In the data rows, the value 128 means zero.
Some points, one per row:
[163 165 168 170 164 176  55 181 167 159 165 156 155 171 170 167]
[ 88 106 117 152 105  49  78 103 137 146 133 141 155 112  99  83]
[147 102 140  53  88 167 148 122 147 159 165 140  99 152  43 167]
[146 102 106  53  75 157 154 132  40 159 131 104  91 142 162 167]
[150 117 108  43  85 169 152 126 151 159 165 145  90 141 170 167]
[163 147  41  90 135 176 182 181 167 159 165 156 143 171 170 167]
[ 77  95 107 161 127  49  77 106 129 135 122 131 155 101  88  72]
[ 60 165 168 170 164 176 119 103  62  80 116 156 155 171  69  40]
[ 79 115 137 118 143 165 158 172 167 145 125 137 153  83  43  63]
[145 165 151 138  99  49  81 105 153 159 150 154 155 108 126 135]
[163 165 168 149  98  49  82 109 148 159 165 156 155 162 170 167]
[163 165  41 118 140 176 182 181 167 159 165 156 139 167 170 167]
[ 95 119 135 170 160 100  81  54  84 100 134 152 155 125 105  93]
[ 36  57 100 134 138 112 109 122 167 113  85  91 134 131  85  57]
[163 149  63 103 134 176 182 176  83  31  78 156 139 171 170 167]
[ 89 128 126 107 132 164 147 173 167 159 122 145 142  72  43  63]
[163 165 168 170 124  71  55  82 107 146 165 156 155 171 170 167]
[107 130 118 132 164 141 135 149 167 121  95 108  92  44  70  93]
[ 80  59  74 133 164 156 152 167 167 149  81  29  71  87 103 105]
[163 137 120 161 164 161 153 170 167  97  38  67  60  94 117 139]
[ 93 145 110 153 122  92 109 126 141 159 130 156 137  68  43  66]
[163 159  77  43  75 146 169 137 167 131  78  51  71 108 152 167]
[119 132 134 156 164 173 168 181 167 114  77  51  75  75  43  62]
[119 112 106  43  76 161 154 132 163 159 149 124  88 108  97 106]
[163 156  95 121 127  49  76 103 116 103  81  93 118 151 170 167]
[163 165 168 170 136  94  79  54 111 159 165 156 155 171 170 167]
[155 126  41  64  86 165 149 135 162 159 165 133  96 139 170 167]
[ 52  82 135 166 164 176 182 161 126 125 135 155 155 107  62  40]
[122 150 164 170 145 123 120  92  40  64 135 135 146 141 129 115]
[163 165 168 128  90 113 121  92  40  68 113 123 135 168 170 167]
[ 80  37  59 111 140 176 182 181 167 159 137 156 146 171 129  97]
[163 165 168 164 132 102  98 113  79  42  79  92  27 171 170 167]
[150 128 127  96  92  49  76 106 143 128 158 156 124 160 170 165]
[ 57  75 103 139 151 102 123 136 155 128 106 124 137  44  69  73]
[163 165 168 170 136  84  77  90 116 159 102 156 140  44  69 167]
[ 87 118 147 161 164 176 160 181 167 157 147 156 155  75  43  71]
[163 115 168 170 164 176 182 181 167 159  38  71  38  77 170 167]
[ 78 104 148 129 154 176 169 181 167 145 126 140 155  86  43  63]
[ 36 165 168 170 126  72  66  82 113 159 165 156 155 171 170 167]
[ 36 165 168 170 164  73  66  79 167 159 165 156 155 171 170 167]
[163 158 166 135  90  49  84 110 145 159 165 156 155 171 170 167]
[125 113 124  89  36 123 160 164 120  88  70  82 115 158 156 141]
[163 165 168 170 164 176 182 181 167 159 165 156 155  44 170 167]
[127 108 125  75 106 143 136  94  40  68 115 124 103  65  82  94]
[ 73  99 121 170 164 108  83  54  68  79 146 156 155 105  84  72]
[ 62  94 124 165 164 176 181 181 167 154 101 137 155  97  70  40]
[150 122 168 170 164 176 170 151 151  90  68  29  79 157 170 167]
[163 102 168 170 164 176 182 181 167 159 165  66  27  81 170 167]
[150 165 168 170 140  49  81 108 122 144 165 156 155 171 161 147]
[152 165 147 166 164 141 121  96  51  75 106 136 155  44 135 143]
[163 165 168 170 142  81  87  54  80  85 165 156 155 171 170 167]
[ 67  85 124 150 116  49  83 120 167 124 112 120 155 104  77  61]
[ 57  69  95 125 144 154 152 165 167 104  90  97 141  80  43  64]
[121 101  41  75 119 176 182 158 167 159 165 156 135 129 108 118]
[ 60  37  87 170 164 126 120 132 158 113 105 107 154  65  78  87]
[ 71  37  69  94 142 176 182 181 167 159 128 150 155 166 124  95]
[ 79 104 146 140 164 176 180 181 167 149 125 142 155  84  43  63]
[155 108 131  43  84 175 150 125 100  64  99 115  94 146 170 167]
[110 102  41  77 134 176 177 159 167 159 158 156 148 119  97 107]
[ 99  84 107  43  99 176 146 114 130 159 165 156 106 171 170 167]
[130 104 120  86 100 145 125  96  40  81 130 132 123 166 170 147]
[ 63  37  76 103 160 176 182 181 167 156 139 154 155 161 117  95]
[163 148  41  86 108 176 169 155 160 159 165 155 117 149 170 167]
[106 134 139 152 164 161 136 171 167 127  91 105 113  44  72  86]
Then 10 other points, each followed by its number:
[ 81  48  61  99 146  49 182 181 167 159 141 156 155 157 130 106] 0
[163 165 168 170 164 176 182 155 103  53  84  99 132  68  43  64] 1
[117 118 118  86 117 154 119  95  40  79 115 134 113  76  93 105] 2
[ 55  89 117 170 164 176 182 172 137 135 129 156 155  95  65  40] 3
[163 165 168 170 164 102 100  75  85  94  76  29  86 171 170 167] 4
[102 165 168 170 151 104  98 110 136 122  96 115 151  44  67  83] 5
[163 165 168 170 164 141 122  96  40  79 113 126 155 171 170 167] 6
[110  95 107  43 110 171 138 113 119 158 165 156  96 150 170 141] 7
[ 93 145 107 170 164 161 138 165 109  75 106 120 136  67  43  68] 8
[ 67  37  68 135 164 136 130 143 149 124 116 118 151  76  89  91] 9
Which of these numbered points is nearest to each point below, looking only along the 7 directions in which the first points spread most? Its number follows each.
[163 165 168  92  36 108 182 181 167 159 165 156 155 171 170 167] > 7
[ 36  68  83 131 148 123 120 133 167 124  90  99 129 116  90  59] > 9
[157 114 129  43  93 171 149 121 142 159 165 146  97 146 167 167] > 7
[163 165 168 170 133 136 119  91  40  69 130 156 155 171 170 167] > 6
[ 36  64  94 110 159 134 130 144 167 134  89 102 139 125  91  59] > 9
[ 89 165 117 170 164 176 142 159 109  64  95 110 136  70  43  65] > 8
[163 144 168 170 164 124 119  97  97  97  78  29  81 154 170 167] > 4
[ 70  37  68 170 164 176 182 181 167 159 165 156 155 171 170 167] > 0
[ 71  37  65 165 163 135 136 157 167 134 111 125 134  65  82  94] > 9
[ 69  48  64 122 164 145 144 159 167 139 121  29 145  76  92 104] > 9
[163 106 130  43  82 176 182 127 167 159 165 156  93 171 170 167] > 7
[151 165 168 170 164 144 119  94  40  68 103 136 155 171 161 147] > 6
[163 165 168 153 115  70  90 104 141 154 165 156 155  84  43  62] > 5
[128 129 129  96 125 137 121  96  40  87 123 139 124  87 103 114] > 2
[163 165 168 170 164 176 124  94  40  62 102 156 155 171 170 167] > 6
[163 165 168 168 147  94  87  99 125 115 105 115 151  44  65  88] > 5
[ 56 101 151 170 164 176 182 181 167 135 127 156 155  98  65  40] > 3
[ 79  96  93 150 164 124 117 157  40 137 111 139 116  54  74  94] > 8
[ 57 103 129 170 164 176 177 181 167 146 134 156 155  94  67  40] > 3
[163 152 165  83  47 111 138  54 167 159 165 156 138 171 170 167] > 7
[139 140 137 107 134 138 122  97  40  91 131 147 135  97 114 125] > 2
[ 92 130 118 146 164 155 144 164 120  85 117  29 140  72  54  64] > 8
[163 165 168 170 164 138 120  93  40  69 123 151 155 151 165 167] > 6
[147 127 106 115 130 176 132 181 105  53  77  84 119  44  71 164] > 1
[120  97 114  64  96 171 125 130  40 159 104 117  92  54  73 156] > 2
[ 57  98 125 159 164 176 178 181 167 143 115 147 155 102  67  40] > 3
[ 60 102 130 170 164 138 129 114  72  91 114 148 155  97  69  40] > 8
[163 142 168 170 164 113 110  86  86  87  82  29  85 160 170 167] > 4
[163 141 168 170 164 135 129 108 108  92  79  29  81 148 170 167] > 4
[ 47  59  97 114 133 144 141 154 167 140  79  96 142 132  43  56] > 9
[163 142 168 170 164 145 138 119 119 103  70  29  73 142 170 167] > 4
[163 165 168 170  36 141 116 101  62  69  71  40  67 171 170 167] > 4
[127 151 131 156 103  49  80 105 142 159 132 141 151  87 106 115] > 5
[ 63  37  73 112 164 147 141 153 158 134 126 129 155  87 100  98] > 9
[163 165 168 161 122 144 115  93  40  74 120 153 155 171 170 167] > 6
[163 122 105  43  79 161 143 129 141 159 165 137  88 140 170 167] > 7
[108 129 128 141 164 151 145 160 167 118  93 106 103  44  69  87] > 8
[ 58 165 168 170 164 176 182 181 167 159 116 156 155 171  67  40] > 3
[163 128 168 170 164 155 148 129 129  94  70  29  75 140 168 167] > 4
[116 161 120 145 109  49  79 106 155 150 121 135 141  76  95 105] > 5
[152 127 168 170 164 166 159 140 140  88  72  29  78 146 164 167] > 4
[ 55 165 168 170 164 176 182 181 167 159 101 156 155 171  66  40] > 3
[ 69  37  69 101 164 176 182 181 167 159 134 156 155 171 170  96] > 0
[ 56  86 122 140 164  49 182 181 167 133 101 125 155 107  66  50] > 9
[163 165 168 170 164 176 182 163  97  42  74  97 155 171  43 167] > 1
[163 165 168  43 164 176 182 181 167 159 165 156 155 171 170 167] > 7
[163 165 168 170 144 141 120  90  40  60 125 156 155 171 170 167] > 6
[115 122 107 160 164 152 124 163 167 135  97 100  81  44  75  91] > 8
[ 71  59  89 107 147 176 182 163 166  56  38  56 146 167 117  88] > 9
[ 47  64 107 137 141  92 112 125 145 125 105 121 155  44  89  63] > 9
[129  99 125 170 164 176 170 181 167  76  38  52  49  95 114 167] > 1
[137 162 140 154  97  49  79 107 148 159 139 151 155  97 116 125] > 5
[163 165  81 170 164 138 112 107  62  86 101  29 108  54  78 154] > 1
[163 165 168 150 112 135 123  92  40  64 126 142 155 171 170 167] > 6
[ 64  37  72  98 137 176 182 161 167 159 151 156 144 171 170 100] > 0
[162 165 168 170 164 137 122  95  40  75 114 125 155 171 170 158] > 6
[163 165 168 170 164 131 118  92  40  73 122 149 155 141 155 167] > 6
[157 134  74 100 112  49  80 123 137  81  59  71 105 171 170 167] > 4
[163 165 168 131 101  70  89 105 120 147 165 156 155  69  43  72] > 5
[141 159 168 170 164 141 126  91  40  57 115 125 155 162 151 137] > 6
[163 126 109 170 164 176 144 181 167 139  38  57  49  83 116 167] > 1
[ 96 165 122 142 112  81 100 115 131 158 128 156 141  71  43  65] > 5
[ 72  48  41  99 143 176 182 181 167 159 126 154 155 167 122  91] > 0
[163 165 168 170  36 113 109 124  80  53  90 103  38  68 170 167] > 4
[139 110 122 167 164 176 169 181 140  87  49  60  60  98  43 134] > 1
[ 62 107 115 170 164 176 167 181 167 157 118 156 155  92  70  40] > 3
[131  93 140  43  98 175 145 116 133 157 165 148 108 159 170 167] > 7
[ 56  84 168 170 164 176 182 181 167 125 105 119 155 104  67  40] > 3
[123 107 112  43  86 162 150 124 148 159 165 136  94 140 163 140] > 7
[101  85 112  43  90 176 147 119 145 159 165 152 106 171 170 167] > 7
[142 116  95 105 119 176 182 178 130  42  67  76 112  44 170 153] > 1
[163 165 145 103  36 123 150 178 167 159 165 156 136 171 170 167] > 7
[ 67  37  69 109 149 176 182 175 167 159 139 156 155 156 134  92] > 0
[ 80 143 145 167 164 176 160 181 167 106  88  61  86  76  43  65] > 8
[ 53  87 124 170 164 176 173 152 115 117 124 144 155 102  64  40] > 3
[163 165  92 135 164 130 123 118  72  97  71  29  65  65  88 101] > 1
[155 138 117 126 141 151 132 156 103  64  88  95 129  44  70  94] > 1
[ 81 110 147 166 164 176 170 181 167 159 129 153 155  83  43  63] > 3
[106 152 100 168 164  71  55  84 141 107  80  51  71  85  75  85] > 5
[144 115  41  53  87 170 153 124 151 159 165 144  92 142 170 167] > 7
[118 164  98 134 164  49 121 141 167 139 108 128 119  54  73 100] > 5
[ 60  95 111 170 164 176 182 181 167 135 110 130 155  96  69  40] > 3
[163 159 142 170  36  59  77 128 144 101  59  77  81 115 137 149] > 4
[ 62  37  74 109 148 176 182 170 167 159 150 156 154 171 126  95] > 0
[113 162 111 165 137  73  55  81 104 118  90  61  82  96  86  96] > 5
[163 165 168 170 164 176 182  92  40  60 165 156 155 171 170 167] > 6
[160 133 150 170 164 176 179 162 162 101  62  29  67 139 170 167] > 4
[122 152 109 135 103  49  80 127 167 147 110 127 130  65  84  94] > 5
[ 63  37  73  98 141 176 182 179 167 154 144 156 154 164 124 107] > 0
[150 120 131 158 164 176 170 181 151  98  59  65  70  70  54  40] > 1
[ 79  37  62 105 130 176 182 180 167 159 134 149 143 153 127  97] > 0
[ 79 115 137 150 164 176 170 181 167 147 136 152 155  75  43  71] > 3
[124  90 140 161 164 176 141 181 167 133  99  67  49  44  69 127] > 1
[163 145  84 111 116  49  78 106 127  92  70  82 110 153 170 167] > 4
[163 160 114 116  36 127 130 145 102  75 109 102  60  90 111 129] > 2
[131  98 134 170 164 176 168 181 167 159 110  71  38  44 108 167] > 1
[124 100 120 170 164 158 130 168 167 136  95  78  60  44  73  88] > 8
[ 71  37  65 109 160 176 182 181 167 159 137 156 155 155 134  94] > 0
[162 144 155 118 141 138 122  98  40 103 136 154 151 171 170 167] > 6
[163 105 130  43  81 176 182 127 167 159 165 156  93 171 170 167] > 7
[163 165 168 153 121  91  87 102 129  31  69  81 155 171 170 167] > 4
[163 165 168 170 164 141 124  95  40  68 104 117 155 171 170 167] > 6
[163 165 168 170 164  73  66  80 167 159 165 156 155  44 170 167] > 5
[116 146 104 123 155 140 125  96  40  72 118 124 131  76  94 103] > 2
[135 106 118 170 164 176 155 181 167 159 104  70  27  75 113 167] > 1
[ 66  37  67 116 164 176 182 181 167 159 157 156 155 152 124 105] > 0
[ 54  92 127 170 164 176 182  54 148 145 136 156 155 100  64  50] > 3
[ 99 117 128 162 115  49  78 104 124 157 144 152 155 122 110  93] > 5
[ 72  37  63 124 164 176 182 181 167 159 147 156 155 150 122  97] > 0
[ 87  59  72  90  90  59  80 132 167 159 135 154 150  44 137 105] > 0
[161 165 157 170 164 120 111  92  40  69 111 156 155 130 144 156] > 6
[ 83 121 136 160 164 168 160 173 167 153 136 150 155  80  43  65] > 3
